(in the rows, 128 means zero)
Where one turn sends some rows of the set: a few examples, then the rows asked
sar: [136 108 108  96 177 108 148 120 140 116 144 116]
moli: [108 100 136 138 182 111 137 155 155 118 135 134]
zon: [141 127 113 119 136 117 120 138 124 158 127 135]
deken: [108 107 122 131 145  79 127 150 129 105 118 125]
kufiz: [125 118 114  73 154 106 125 144 143 118 137 140]
Zepe: [129 144 115 105 145 115 132 149 148 136 133 161]
lat: [120 155 115 106 161 109 131 151 134 117 129 143]
nup: [138 103 127 121 125 118 104 137 120 117 141 145]
Lal: [152  93 136 113 164  98 131 148 128 140 127 119]
viref: [124  89 146  90 162 104 124 144 134 113 137 144]
mufil: [115 138 121 124 121 103 124 145 131 134 125 139]
fivo: [117 130 100 105 153 108 140 149 140 157 130 152]
Fonar: [159  93 121 124 162 121 125 158 130 123 154 127]
Bup: [118  81 110 130 163 112 157 150 133  91 141 135]
pazum: [117 100 122 119 150  97 155 177 119 109 126 121]
rul: [103  89 127 125 146 119 133 138 106 104 115 156]
tilov: [143  75 107 118 171 121 155 143 125 107 136 135]
lir: [129  89 126 137 157 140 132 129 114 121 117 158]
saf: [132  96 109 128 185 136 137 150 123 139 109 135]
vom: [110 107 106 123 162 124 164 125 148 135 153 123]
Bip: [125 110 100 165 151 108 143 143 128 113 130 131]
bek: [124 144 113 102 175 105 123 137 124 132 146 133]
gugu: [116 129 122 117 174 105 136 139 165 116 146 131]
kodet: [116  75 140 105 161 105 125 149 119 107 129 148]
regul: [129  83 124 140 181 124 140 150 125 126 108 145]
Maf: [134 132 134 126 155  99 113 149 142 137 145 120]
ful: [123 103 114 135 145 141 122 118 124 125 127 161]
rasaz: [135  77 117 113 149 124 148 140 125  95 150 144]
pobuk: [128 131 127  99 142  93 121 160 127 131 123 124]
kugu: [132  82 109 139 154 130 159 132 131 103 142 146]
Vika: [125 108 109 124 141 128 135 163 105 136 104 129]
modin: [ 94 129  96 103 137 117 140 140 132 120 124 148]
ditob: [ 98 101 118 107 141 105 138 137 114 106 109 152]
Vaton: [117  78 139 136 176 108 131 151 142 114 131 145]
Komab: [129 113  97 101 134 138 133 145 150 103 143 147]
lus: [110 134 104 117 164 101 132 134 134 152 149 140]
rodup: [118 121  97 104 157 108 140 138 144  85 129 128]
Bom: [148  95 104 111 142 109 146 137 100 129 116 134]
vevu: [124 133 110 136 159 103 129 151 129 151 120 117]
lino: [117 106  90 103 147 139 161 152 138 135 131 134]
gul: [123  82 104 118 152 124 166 145 113  99 126 140]
Bolon: [130 101 137 129 122 107 143 132 128 111 156 143]
Gafod: [125 109 135 160 147 121 141 143 140 137 136 129]
Zoki: [126 126 102 113 186 121 150 143 137 144 122 123]
Bevep: [125 127 104 116 152 143 133 121 137 145 143 147]

Vika -> Lal
rasaz -> kugu
And these:
saf -> viref
Zoki -> kufiz
rodup -> lino
Vaton -> rul
lat -> fivo
vevu -> pobuk
Fonar -> Bolon

Where one turn sends some rows of the set: a few examples, then the rows asked
sodoz: [156 112 125 131 160 100 108 128 126 164  85 148 130 171 102 165 137 111
 173  88 152 137 108 144 157 160  99 115 105]
tibo: [106 106 125 134 138 163 135 114 143 152 117 149 160 176 116 151 154 114
 123 108 119 138  93 164 161 146 110 123 103]
nafi: [163  82 110 105 143 141 146 150 154 135 131 134 125 158 117 156 156 147
 153  85 129 160 116 134 166 162  98 118 112]
pov: [159 111 125 126 148 140 141 137 114 153 113 133 135 171 104 149 131  77
 178  88 115 137 118 129 162 149 116 110 112]
Sede: [137  93 110 124 145 159 144 118 132 135 126 152 136 169 116 153 188 132
 140 121 140 128  73 152 154 141  92 113 117]
sovom: [113 112 143 131 139 157 130 109 118 141 100 163 110 171 125 136 156 143
 112  94 160 133 107 159 171 162 116 106  97]
vuzo: [140 128 137 108 150 139 133 149 140 157 119 145 160 161 122 150 166 162
 155  64 129 136 133 144 153 145  96 102 102]
luned: [119 132 136 118 154 162 146  97 138 130 119 135 130 147 106 153 162 149
 163  73 144 177 109 157 161 138  89 121 123]
tig: [137 116 146 129 148 143 129  94 145 140  95 147 136 177 101 167 154 105
 151 134 142 142 127 158 157 133 101 105 104]
luniv: [125 129 131 112 135 167 163 100 130 163 127 137  93 174 129 136 133 148
 132 101 136 129 103 142 157 161 116 105  97]
ravo: [170  98 126 130 145 140 115 114 126 145  96 145 138 125 101 173 150 121
 157  61 158 142  90 146 147 158  96 129 100]
Puvo: [114 108 145 117 148 137 147 123 127 137 113 136 121 156 126 182 151 119
 180 117 152 152 111 126 177 167 106  83 116]
Kemod: [153 140 155 125 130 134 158 146 134 151 121 145 122 150 103 134 140 118
 174  49 141 133 109 123 168 149  95 116 109]
zenol: [135  75 114 140 142 145 150 136 115 131  95 124 138 146 120 156 153 118
 164  91 134 143  92 154 190 162  94 123 102]
nodab: [154 107 127 125 145 142 114 113 127 131 113 172 100 176 116 158 144 128
 109 124 138 138 103 147 155 142 102 109  94]
vezel: [158 116 122 127 166 133 120  98 122 154  91 138 124 165  99 139 170 155
 157  88 169 156 109 147 149 147  71 116 119]
kosok: [151 139 154 114 134 138 134 130 122 175 112 161 121 170  91 175 128 125
 138  58 135 119  92 135 147 142 101 103  98]
lefi: [120 119 130 128 135 163 161 136 135 146 146 137 130 144  92 135 147 110
 176  80 137 158 114 136 162 152 115 109 131]
Nava: [106 103 131 134 141 146 130 131 148 176 123 137 130 194 111 128 137 127
 129  97 121 125 118 131 159 172  95 115 108]
revus: [149 120 127 131 134 147 133 143  96 167 121 171 118 157 132 167 140 126
 135 123 137 118  98 142 146 153 100  88 104]
Kon: [139 107 146 101 161 156 148 100 129 153 120 121 121 177 119 154 144 141
 154 113 134 158 140 115 171 161 105  97 119]
luda: [131 120 134 141 155 132 122 113 151 144 108 122 136 172  91 132 165 133
 154  76 123 112 117 140 155 121  79  94  95]
Fogim: [149 117 122 134 142 155 131 113 119 149 102 128 135 136  73 142 145 134
 135  68 159 164  92 136 147 155  80 133  94]
til: [130 116 135 129 120 151 151 107 125 136 126 150  99 128 100 133 137 117
 145  85 154 141  84 140 144 173  98 142  91]
Zonoz: [119 114 157 128 149 147 130 112 138 175 105 147 141 168  97 148 155 140
 144 112 165 143 148 145 163 162 110  99 121]
Pob: [124 112 138 130 134 159 149 120 131 149 125 145  87 163 136 174 141 114
 144  91 124 113 101 141 154 155  99  70 109]
futin: [125 109 122 108 155 125 138 135 127 144 127 158 117 170 134 176 170 157
 167 109 140 118  82 139 161 161  84 112 111]
rumun: [148 117 126 125 139 143 151 119 117 152 111 139 136 163 106 151 159 113
 173 155 161 139 105 133 153 151  98  94 112]
Ritul: [133 140 147 131 139 151 153 122 132 133 109 126 122 156  80 138 139 120
 143  49 135 161 104 131 167 141  79 123  95]
Zemu: [155 120 143 116 129 151 133 112 113 122 100 159 121 133 143 150 145 128
 130  71 148 158  86 138 161 165  86 130 110]
nuv: [124 107 137 114 163 137 134 130 119 153 112 133 116 197 141 153 150 142
 154  90 112 113 118 125 167 169  75 108 107]
fufa: [195 110 135 116 141 132 139 126 132 147 114 148 125 144 116 152 146 112
 177  60 137 124 102 126 153 148  99 124 110]
pom: [182 116 140 114 132 138 122 130 132 154 108 162 109 164 113 153 146 136
 122  64 151 142  91 116 154 154  82 100 126]
puril: [139 117 148 130 129 164 155 107 104 148 114 137 108 162  82 144 142  98
 144  65 132 111  96 139 141 148  94 113  86]
Lov: [127 115 113 146 140 125 141 118 131 162 105 122 142 153  91 133 133 132
 166 113 134 127  83 148 169 140  92 131  84]

luniv -> sovom
Kon -> Zonoz
pov -> lefi
And these:
zenol -> nafi
kosok -> puril
nuv -> Nava
Ritul -> Fogim

Where one turn sends some rows of the set: a few examples, then the rows asked
N: [120 124 118 126 120 129 130 137 158 174 133 101 102 106 108 104 157 161
 114 149 129 172 146 149 114 115 112]
H: [153  94 117 106 106 137 124 140 142 184 138 126 109 100 124 118 147 126
 110 138 116 121 140 106 113 122 128]
K: [111 111 127 139 131 147 115 144 188 155 124 102 118 110 103  98 137 165
 118 115 119 119 181 131 118 120 123]
U: [136  98 127 119 135 125 121 135 166 164  86 114 113 129 117  87 139 164
 135 174 144 150 150 151 117 145  94]
R: [145  80 101 129 144 142 140 141 158 148  85 127 115 151 127 102 147 136
 142 168 116 106 145 128  98 151 113]
W: [137 102 127 121 112 157 146 140 140 146 108 118 135 136 107 121 130 166
 148 145 118 153 140 147 109 152 119]
M: [125  81 122 131 142 142 141 135 158 164 126 133 121 131 120 142 171 131
 118 148 100 108 120 111  92 131 117]
D: [138 118  95 159 117 113 117 141 182 150 110  90  98 107 111  76 147 159
 145 147 130 134 140 144 123 144 117]
C: [121  99 109 161 108 111 128 165 176 164 155  98 137 104 111  95 150 162
 136 117 132 121 144 125 135 125 114]
B: [142  93 131 131 129 135 150 155 158 188 138 114 159 136 131 121 132 161
 122 122 128 109 154 121 126 126 119]
Y: [119  88 136 103 129 139 114 144 152 138 104 126 119 106  94 102 155 151
 139 138 103 101 137 127 101 150 108]
G: [140  85 116 164 134 127 125 123 203 135 117 112 127 139 118 113 150 167
 151 141 131 105 145 145 105 155 110]
E: [116  86  85 146 130 119 109 139 175 156 130 115  97 115 124  89 157 117
 128 153 143 117 142 115  97 117 110]
Z: [142  87  96 162 123 133 152 132 173 171 156  94 125 130 133 122 166 126
 130 132 126 115 134 116 108 122 129]
S: [131  81 131 123 144 149 139 136 155 156 121 139 126 128 119 145 164 143
 124 148  99 111 121 117  97 130 119]
T: [131 104 129 116 131 130 111 131 168 165  95 111 111 127 106  87 134 167
 129 163 141 152 155 149 116 140  89]
F: [118 100 115 152  99 114 131 169 172 175 156 103 139 103 117 106 147 154
 131 117 131 125 146 123 133 123 122]
A: [152 105 101 156 108 115 152 149 165 167 116 125 120 148 135 111 142 142
 142 173 121 137 112 120 124 135 126]

E -> G
K -> W
And these:
Z -> D
C -> U
Y -> B
T -> S

Where one turn sends some rows of the set: a few examples, then the rows asked
vok: [163 110  92 152 120 130 115 127 108 137 129 153 134 128 126 125 111 112
 116 125 106 128 150 134 125 158 161 127 122 123 136 129 101 129 118 146
 136 125 123 134 154 137 142 139]
garuf: [140 129  98 106 142 130 110 120 119 115 131 121 125 108  89 145 136 133
 137 120 131 114 133 140 110 138 113 116 111 106 116 128 119 131 124 120
 110 130 135 144 116 128 134 152]
lifi: [144 148 124 116 127 130 143 142 114 132 108 123 114 123 180 160 114 135
 135 123  99 127 132 127 115 109 123 141 158 124 124 134 125 136 145 143
 118 127 130 120 113 135 124 110]
dunib: [135 105 130 125 140 119 117 128 139 103 130 146 126 114 165 137  92 137
 153 130 119 151 149 120 158 151  96 136 134 120 133 117 117 114 125 129
 137 118 133 145 108 122 148 124]
sig: [124 122 128 140 125 134 136 124 131 124 121 130 127 118 131 148 141 134
 111 126 115 129 136 123  99  87 134 151 105 123 147 129 154 131 125 133
 132 125 117  79 120 130 133 119]
pame: [132 122 142 114 147 117 116 139 139 106 117 146 136 121 182 151  94 126
 150 127 113 141 139 130 142 141 104 144 110 108 148 119 123 125 131 134
 138 128 123 149 114 131 135 141]
sesu: [135 106 151 126 135 113 127 122 130 169 136 163 136 145 112 129 127 134
 147 116 119 114 141 112 118 129 124 120 158 118 126 120 120 138 122 152
  95 125 136 150 111 142 128 129]
zuv: [127 119 126 135 129 138 130 125 135 107 122 131 125 104 192 129 106 130
 154 140 133 140 136 129 145 147  94 132 129 115 143 127 133 128 142 139
 141 131 122 161 126 130 137 117]
muka: [152 105 125 143 122 134 128 140 136 125 126 124 131 129 138 133 128 114
 120 139 113 151 144 129 111 172 161 115 126  94 153 133 105 118 121 142
 146 136 112 123 166 126 113 120]
Vipab: [133 136 150 135 121 144 123 125 130 146 127 102 134 145 107 112 126 126
  96 152 113 135 153 125  97 144 160 137 123 130 115 129 136 125 127 151
 123 127 131 129 144 117 133 107]
tun: [156 144 105 139 144 105 114 145 121 130 122 156 130 125 155 148 118 122
 131 134  95 116 128 124 102 110 108 149 151 116 111 123 112 117 134 131
 108 128 123 133 108 131 134 125]
duvo: [118 105 154 113 131 141 137 136 163 119 136 151 145 148  99 121 132 150
 142 139 129 131 127 137 140 113 120  97 118 130 149 134 120 131 142 157
 120 134 123 148 143 143 124 121]
Rudu: [128 125 142 133 125 127 138 126 130 118 127 169 127 130 109 126 151 133
 162 126 133 125 135 115 116 134 119 123 184 131 139 125 166 125 139 134
 123 126 121 131 137 115 121 105]
nefi: [151 111 106 125 122 128 137 138 118 116 119 143 115 138 154 144 128 126
 118 112 118 123 138 138 124 151 183 121 118 125 144 130 115 133 129 135
 154 124 114 118 151 136 125 130]
lod: [119 122 145 163 122 127 126 124 138 132 123 148 136 126 129 155 148 123
 186 135 124 136 138 134 150 143 119 121  96 117 126 122 113 117 125 136
 126 113 118 155 107 119 150 132]
Febot: [137 140 122 118 140 123 132 146 143 134 115 115 121 124 165 132 112 128
 141 149 122 148 142 113 113 127 109 135 175 107 121 127 101 114 138 136
 121 110 117 114 119 115 117  95]
Gadi: [137 131 112  84 146 134 129 123 139 121 104  90 113 109  99 143 127 120
 147 123 141 134 134 134 122 148 125 120 119 102 127 135 117 131 131 122
 118 118 129 125 137 117 117 126]
boti: [123 123 150 123 130 138 133 134 156 120 119 156 130 139  94 126 138 141
 153 130 132 137 114 138 133 121 123 123 123 148 181 135 108 128 138 141
 122 126 120 139 155 139 129 110]
mus: [130 130 140 141 129 121 127 131 138 120 126 135 123 140 148 142 140 130
 192 130 126 131 133 122 142 117 136 138  83 121 123 125 129 134 132 132
 141 123 133 167 112 129 139 136]
Zipu: [120 114 132 144 135 134 137 125 141 156 140 102 133 113 125 128 129 130
 106 152 118 144 150 111 101 100 135 150 121 104 149 137 134 124 133 142
 123 126 128 101 116 134 123 115]
mugi: [132 111 125 137 127 106 128 126 136 111 123 153 121 103 188 142 115 123
 148 123 124 121 120 124 142 147  91 132 114 131 136 125 114 124 132 134
 140 122 119 153 121 139 145 118]
boge: [130 119 147 116 146 132 139 127 145 150 116 145 135 138 113 144  94 108
 156 134 137 123 122 133 133 130 142 115 163 113 135 119 142 120 141 152
 106 151 112 124 120 120 104 110]
zur: [129 121 136 131 127 148 118 136 147 116 147 159 136 144  90 111 122 140
 151 144 130 129 118 143 126 111 112 119 124 147 163 129 118 128 136 145
 126 148 134 153 149 142 133 124]
suvig: [122 112 111 152 132 121 126 119 140 155 132 133 141 109 116 134 120 114
 101 136 119 121 136 123 115 100 129 142 106 130 128 121 123 118 121 140
 120 118 111  81 109 129 139 118]
pim: [135 122 137 145 125 129 127 121 120 135 120 130 116 150 102 134 131 127
  94 148 114 100 127 134  99 142 162 128 116 141 125 115 122 113 106 136
 120 129 115 108 128 111 146 114]
pone: [124 112 144 119 131 147 141 125 145 129 136 156 130 140  93 137 115 145
 137 126 124 125 116 152 151 116 132 108 126 156 168 131 114 126 146 149
 115 140 124 147 129 146 133 121]
Fet: [139 137 106  98 129 139 123 115 120 125 110 101 110 105 112 157 134 125
 142 107 134 112 124 146 108 139 123 124 109 115 133 139 118 144 134 122
 111 131 141 143 128 138 131 134]
Ged: [132 117 104 104 129 135 124 125 131 105 118 108 122 100  95 133 148 126
 145 134 138 120 133 130 114 151  98  98 122 105 102 137 127 129 127 131
 119 125 129 127 137 118 128 128]
Guma: [113 134 137 136 119 134 134 136 136 122 140 134 120 119 134 147 129 124
 196 145 131 139 142 134 160 148 127 120 116 139 130 131 128 108 138 122
 153 116 116 139 109 113 134 133]
suku: [131 138 155 131 126 124 130 127 133 125 126 115 122 149 120 135 150 133
  88 139 115 111 137 130  91 138 171 139 117 133 131 127 142 121 125 133
 129 128 117 123 134 120 126 110]
nutu: [136 123 118 133 124 121 128 143 138 112 124 140 139 126 160 139 129 133
 131 128 106 126 138 121 119 122  94 112 166 119  78 117 121 116 131 140
 124 121 122 115 115 123 133  99]
bena: [134 135 141 114 125 122 118 141 140 140 128 147 124 152 134 129 118 117
 165 100 151 101 115 128 105 113 133 137 149 145 133 121 136 149 131 138
 131 135 130 123 142 145 111 115]
vel: [116 117 121 144 112 143 126 126 138 137 150 114 138 113 119 123 128 133
 115 124 122 143 149 118 109 102 120 144 126 138 119 129 139 122 124 137
 143 115 133  78 120 133 132 110]
makub: [129 123 145 137 121 136 139 132 130 138 135 117 113 129 138 144 105 115
 197 157 122 138 128 124 152 130 128 131  99 121 131 135 125 123 128 137
 145 138 133 158 117 122 129 138]
zamas: [146 110 104 137 114 134 121 139 129 113 145 140 146 127 135 119 139 129
 112 118 113 142 162 130 130 161 161 110 133 120 112 129 131 126 137 140
 157 124 122 137 157 135 118 128]
Siki: [125 131 121 131 121 141 124 124 123 132 132 123 121 147 104 104 124 132
 100 145 129 112 150 126 110 139 158 131 130 158 102 122 136 121 121 141
 138 118 122 113 136 111 140 113]

nefi -> vok
suvig -> vel
Febot -> lifi
And these:
zur -> duvo
pame -> mugi
pim -> Siki
Guma -> makub
Gadi -> Fet
boge -> bena

Where one turn sends some rows of the set: a few examples, then the rows asked
Nebab: [133 130 143 128 113 137 119 133 124 140 125 137 119 124 125 101 143 115
 139 150 113 100 140 139 119 132 137 113 109 145 129 111 113 141 149 130]
gufa: [119 120 135 125 132 117 140  83 141 122 131 129 141 141 131 130 112 131
 147 105 128 157 116 139 147 102 127 117 147 134 121 119 157 129 136 144]
Vuse: [148 134 118 129 115 121 118 156 137 118 132 113 157 110 126 148 112 137
  93 118 117 166 120 126 131  98 126 141 145 134 133 145 147 136 124 123]
febi: [139 136 138 121 114 145 121 115 112 155 127 148 119 116 125 110 146 116
 136 156 119 117 137 133 118 125 139 114 110 139 131 103 114 135 138 127]
Gegi: [131 129 144 130 139 121 117 128 113 119 146 112 133 102 114 116 152 133
 110 118 132 115 144 136 100 150 149 145 171 120 152 137 151 114 104 122]
Guz: [134 113 102 133 152 120 143 136 122 112 109 152 130 119 122 147 135 150
 137 121 154 125 117 116 104 128 140 134 129 143 132 101 127 117 119  87]
rez: [109 118 147 113 137 113 121 148 131 110 157  93 138 132  96 127 108 148
 142 117 116 134 151 140 125 101 112 144 145 141 129 113 121 143 154 132]
Vadu: [129 140 142 128 132 116 116 132 120 129 134 125 134  98 110 131 152 132
 128 121 143 110 143 147  97 145 151 144 179 114 149 136 147 110 110 131]
Gefom: [111 127 136 126 129 119 132  95 145 119 128 117 134 138 131 127 100 128
 143 128 116 160 105 128 147 113 119 110 148 123 118 127 149 127 132 139]
netag: [129 108 118 143 153 114 141 157 120 120 116 148 124 129 119 150 128 153
 142 130 163 114 118 123 110 126 140 131 120 144 140  99 136 118 133  93]
masan: [116 131 149 120 135 112 130 150 126 125 155 105 145 135  88 130 110 148
 139 112 112 137 143 151 111 100 116 153 146 152 125 109 128 137 158 140]
zan: [150 131 120 131 122 131 122 157 127 123 130 125 161 118 120 157 106 133
  90 122 105 162 121 136 126 100 143 139 145 134 125 138 154 134 129 124]
lub: [106 123 150 116 127 110 117 158 124 118 161 101 141 131  97 124 117 151
 139 114 110 139 139 144 126  97 111 140 143 151 134 116 130 142 150 133]
fuzig: [146 110 106 134 155 110 139 136 116 125  96 141 133 134 126 146 127 144
 144 122 160 118 114 121 113 132 141 128 124 135 141  96 130 116 126 103]
Zeri: [134 118 147 126 138 115 110 121 122 134 136 117 125 108 111 121 155 136
 123 112 128 111 156 149 104 143 149 138 176 122 148 123 141 102 108 122]
Las: [140 143 146 132 102 146 116 135 119 152 123 135 120 112 133 112 151 113
 133 148 125 114 132 130 114 131 148 118 106 137 122 122 124 136 145 125]
gabo: [135 111 102 133 152 121 156 136 124 120 106 145 121 119 129 155 119 153
 141 131 156 112 122 123 113 134 143 121 129 144 138 118 133 117 124 101]
Zin: [137 110 104 142 154 112 150 134 123 116 113 158 124 119 131 142 123 146
 140 126 169 125 115 117 119 125 134 128 131 132 138 106 134 123 126 104]
saku: [118 127 136 132 126 128 141  90 146 130 132 116 144 146 128 130 107 135
 143 117 118 155 107 122 139 107 133 112 150 138 116 123 154 122 148 142]
lofis: [127 129 140 129 114 151 111 125 115 148 132 134 123 120 121 104 140 122
 138 159 130 102 130 137 107 125 149 115 110 147 133 116 113 128 152 129]
dod: [132 142 142 114 112 134 112 126  99 142 129 137 128 131 131 107 152 122
 136 146 119 107 140 138 114 134 149 112 108 141 120 108 116 131 149 120]
Vapez: [156 138 126 127 122 140 112 149 128 122 127 117 152 108 121 138 116 131
  88 120 108 170 114 127 121  99 131 145 142 140 129 133 153 132 116 128]
tav: [145 134 112 131 124 122 109 156 137 114 130 118 159 111 119 139 104 136
  92 133 111 165 125 131 120 100 128 135 141 124 132 137 148 141 128 112]
vuti: [112 125 130 126 125 114 137  94 149 124 129 116 143 148 128 127 105 133
 142 120 120 153 108 128 150 103 120 113 134 137 127 129 154 128 133 143]
neped: [141 127 146 125 132 111 120 125 108 133 136 119 142 108 113 125 156 142
 116 122 140 127 153 131 100 159 147 140 171 117 150 127 139  99 111 129]
nomus: [128 128 151 133 137 109 130 109 124 136 137 115 130 113 113 126 150 136
 124 117 144 113 151 146 105 155 150 141 162 118 153 137 156 105 109 127]
Nin: [118 120 151 117 128 114 128 155 134 113 152 113 144 134  96 128 120 157
 134 115 103 137 148 144 118 102 111 137 144 165 134 101 127 140 158 126]

zan -> saku
gabo -> lofis
Nebab -> Gegi
And these:
Gefom -> rez
lub -> Vuse
dod -> neped
Las -> nomus
Vapez -> gufa
Zeri -> Guz

